(in the rows, 128 means zero)
Rotation paths and how fast each direction turns (deg/step):
Each turn is a multiple of 5 degrees from 10 to 175, or 0.
Each row of a path follows its step; steps can be skipped.
path 1
step 0: [132 128 128 119 127 120 126 142 133 132 135 133 132 139 121 132 127 113
 124 129 126 125 124 132 131 125 117 127 126 138 131 127 132 134 125 143
 132 120 123 143 140 129 128 115 126 130 131 123 125 130 128]
step 1: [125 139 142 126 127 135 131 135 134 125 130 137 125 135 135 124 136 130
 122 128 127 120 127 131 140 135 130 127 121 128 117 123 139 120 128 135
 126 128 130 143 129 129 139 122 124 121 131 117 131 141 125]
step 2: [129 133 134 122 131 133 128 131 130 136 128 123 114 134 129 123 131 127
 126 124 135 131 133 126 128 138 138 115 129 131 116 127 128 135 132 128
 138 117 138 134 130 138 122 125 141 119 129 118 125 124 135]
step 3: [130 129 127 126 132 125 126 131 127 125 114 131 128 123 130 117 131 119
 124 133 135 135 134 126 143 133 122 116 133 123 124 125 133 131 138 130
 123 123 133 139 145 141 120 132 128 127 123 139 124 127 128]
step 4: [127 129 128 125 119 124 133 133 130 131 131 134 131 132 130 128 137 118
 129 125 120 139 131 137 129 127 111 113 130 126 119 132 127 121 134 121
 132 120 120 134 125 143 131 125 117 133 121 124 119 126 123]
step 5: [127 134 140 129 134 123 132 130 140 124 128 142 136 129 131 133 138 121
 125 132 127 134 133 126 120 130 113 128 134 131 127 126 134 132 125 130
 125 123 133 136 125 135 136 110 135 131 141 125 129 122 136]
step 7: [141 128 127 119 125 132 123 131 135 130 132 123 130 140 119 129 132 126
 119 138 136 130 134 117 124 132 126 115 126 130 131 125 147 127 131 125
 140 122 128 140 140 127 120 131 126 127 127 122 129 131 129]
step 8: [129 129 132 124 132 125 123 138 133 119 123 129 129 134 132 120 142 126
 119 125 128 120 128 128 136 127 121 123 121 123 111 113 136 134 128 115
 128 120 132 129 139 132 132 131 123 135 120 127 132 128 123]
step 9: [127 125 132 130 124 135 126 138 140 134 125 133 126 126 136 129 129 123
 120 119 135 130 134 134 126 120 126 120 120 119 117 132 122 122 136 121
 132 110 128 127 136 136 130 122 138 128 140 123 129 120 124]
step 10: [126 145 135 127 125 129 137 127 125 130 120 128 135 117 139 133 130 121
 124 136 134 119 126 129 127 125 118 121 134 120 129 128 141 125 129 130
 121 123 128 135 136 137 119 123 137 124 132 126 126 113 126]
step 11: [134 130 134 127 120 122 143 140 123 129 126 126 116 134 125 130 144 120
 131 127 125 129 118 125 129 124 114 126 138 121 130 131 136 117 130 123
 141 124 129 134 129 131 117 126 125 127 131 128 133 129 129]
Speeds:
[128 128 130 127 126 128 126 129 126 130 129 126 130 129 125 128 127 125
 130 133 129 127 130 128 128 128 125 130 126 125 130 132 128 128 128 130
 128 128 131 129 130 128 125 130 126 127 125 129 126 127 126] => 100
path 2
step 0: [134 116 119 129 135 134 132 136 126 117 121 112 133 140 121 125 125 126
 116 135 131 129 131 135 131 125 133 132 126 118 133 134 124 122 126 126
 123 135 130 120 130 136 130 135 114 124 127 124 122 120 128]
step 1: [122 128 133 130 131 122 119 137 135 135 124 123 134 128 136 132 136 126
 135 145 136 140 136 124 118 131 127 129 125 124 135 125 131 121 132 124
 130 124 128 121 137 143 120 135 128 131 125 138 130 132 128]
step 2: [130 135 123 129 121 127 122 119 123 129 121 120 121 122 124 127 121 129
 138 121 137 133 134 136 128 135 130 125 134 134 127 125 135 126 136 124
 119 124 126 111 128 131 113 114 125 128 134 123 134 128 118]
step 3: [135 124 132 135 122 130 128 131 133 135 134 124 127 137 128 128 131 126
 118 127 123 125 118 136 118 128 136 127 129 131 126 128 131 124 122 141
 108 126 128 129 131 134 122 115 116 138 120 124 119 125 122]
step 4: [131 124 131 118 121 140 129 133 122 124 127 119 145 127 128 122 135 129
 133 126 126 127 128 129 121 122 131 134 128 122 132 130 116 122 128 126
 115 129 126 111 129 130 132 141 128 138 122 130 130 133 140]
step 5: [126 137 127 138 138 130 124 132 121 126 120 127 125 118 117 128 128 130
 129 139 145 129 131 145 118 125 131 126 130 121 134 116 131 127 132 123
 131 126 128 121 130 134 132 135 123 126 117 121 128 122 132]
step 7: [132 128 123 119 118 126 126 125 135 125 127 117 122 130 121 129 134 120
 137 134 130 129 127 117 125 131 126 132 136 134 136 125 127 125 127 142
 109 127 135 124 134 134 121 118 137 129 116 122 128 132 134]
step 8: [131 135 127 135 123 122 127 128 116 129 127 122 127 134 127 117 129 138
 123 132 136 136 128 129 130 116 128 128 134 132 128 127 123 133 123 124
 108 127 127 118 116 127 128 130 118 137 126 136 119 120 136]
step 9: [118 127 134 143 125 143 119 142 131 135 121 124 131 125 132 130 133 124
 139 132 135 125 119 139 131 122 132 132 124 130 132 134 126 132 136 126
 123 131 119 128 127 125 128 135 120 133 114 129 129 132 125]
step 10: [128 129 124 124 124 132 133 138 127 126 119 130 131 139 117 134 131 130
 138 130 132 122 139 140 133 127 124 120 131 128 138 126 126 116 133 125
 129 134 129 117 146 127 127 121 135 132 126 119 121 123 127]
step 11: [135 136 113 133 126 122 124 135 135 127 128 111 128 132 122 126 133 122
 123 130 124 145 142 130 116 132 122 130 136 129 128 128 137 131 128 134
 122 122 130 131 129 131 132 133 129 135 125 123 115 123 122]
Speeds:
[126 129 128 130 126 128 126 128 129 130 129 128 127 131 129 128 126 127
 130 126 127 131 129 128 128 129 129 126 130 130 128 126 132 125 129 132
 128 127 125 128 130 129 130 126 132 126 132 125 129 127 130] => 85
[129 126 125 132 128 127 128 130 128 128 125 128 127 130 130 127 126 125
 125 131 124 126 128 130 125 128 129 127 131 127 128 129 130 131 126 129
 130 127 126 128 125 127 128 127 125 128 128 131 128 127 129] => 130
path 3
step 0: [120 125 130 121 140 118 137 122 120 127 134 135 133 128 133 121 123 126
 115 138 134 119 121 126 126 125 113 127 132 131 122 126 140 127 127 132
 124 125 125 117 133 123 138 132 119 128 133 128 131 132 136]
step 1: [117 135 118 128 137 125 128 124 116 144 128 139 128 137 126 133 134 131
 131 130 118 123 126 121 127 120 135 124 131 129 121 125 130 124 137 135
 131 119 131 131 133 128 118 120 133 139 131 130 140 130 130]
step 2: [128 124 124 123 128 127 139 129 132 130 138 124 123 119 136 135 123 129
 138 135 122 129 129 128 118 132 107 111 131 130 120 121 125 133 138 134
 128 121 126 129 124 125 128 121 122 128 133 136 130 124 129]
step 3: [128 120 138 120 132 125 133 129 132 135 124 129 129 128 131 130 124 123
 124 125 137 107 128 128 136 118 126 121 128 132 121 133 137 131 130 142
 134 135 129 125 137 121 125 114 128 130 134 126 138 129 136]
step 4: [116 131 117 116 127 124 129 126 128 123 127 133 117 130 127 131 116 124
 136 113 116 128 122 122 126 129 134 123 130 124 118 124 134 123 127 132
 128 125 128 125 137 128 125 126 127 142 139 141 125 127 128]
step 5: [124 124 127 118 133 137 128 131 135 126 136 139 125 126 134 120 132 120
 134 130 124 127 129 131 120 139 113 128 131 135 115 133 125 125 144 130
 136 139 122 123 133 128 128 122 129 132 134 117 130 123 130]
step 6: [129 132 127 128 134 114 117 125 125 120 137 133 136 127 133 129 123 127
 136 122 121 118 121 131 144 127 119 128 132 129 130 134 128 132 120 140
 131 130 123 128 134 134 122 112 131 131 131 130 137 121 134]
step 8: [119 118 135 120 136 133 126 128 120 125 144 134 134 143 127 130 134 125
 127 128 127 127 112 124 125 126 113 134 124 137 126 131 130 135 135 130
 131 131 132 122 125 128 134 129 133 134 135 132 137 129 131]
step 9: [121 134 120 129 140 110 128 124 117 131 126 141 122 127 137 132 128 121
 126 133 123 117 120 132 132 138 121 125 137 124 131 123 134 138 132 131
 123 121 123 130 128 128 121 127 121 135 125 124 139 129 129]
step 10: [129 127 125 125 140 118 130 121 126 136 132 130 130 121 118 128 124 134
 124 134 121 137 134 120 117 122 123 115 122 132 120 124 127 138 136 130
 137 123 133 122 127 121 131 117 133 135 138 128 137 126 130]
step 11: [120 117 127 120 125 127 132 125 129 131 133 120 125 127 139 139 133 126
 130 128 130 120 113 116 130 115 116 116 132 137 125 121 136 129 131 134
 121 134 130 134 130 128 124 130 126 131 133 128 138 120 129]
Speeds:
[130 127 130 129 130 130 125 129 128 128 125 127 126 127 128 130 129 129
 130 130 130 128 124 129 125 128 130 125 127 128 131 132 128 125 125 127
 130 124 126 128 130 129 129 128 127 129 128 126 126 128 126] => 0
[128 125 130 125 127 128 130 131 128 126 126 128 130 127 127 131 128 130
 128 129 128 130 129 127 126 126 124 128 128 125 128 129 126 128 133 126
 127 129 128 125 128 130 130 128 130 130 126 128 126 127 129] => 130
[127 125 127 130 131 128 128 126 129 126 127 127 132 129 129 129 130 130
 127 127 127 128 129 132 127 124 127 130 125 130 125 132 129 127 127 129
 130 131 128 129 127 125 127 130 130 130 127 128 131 129 128] => 145
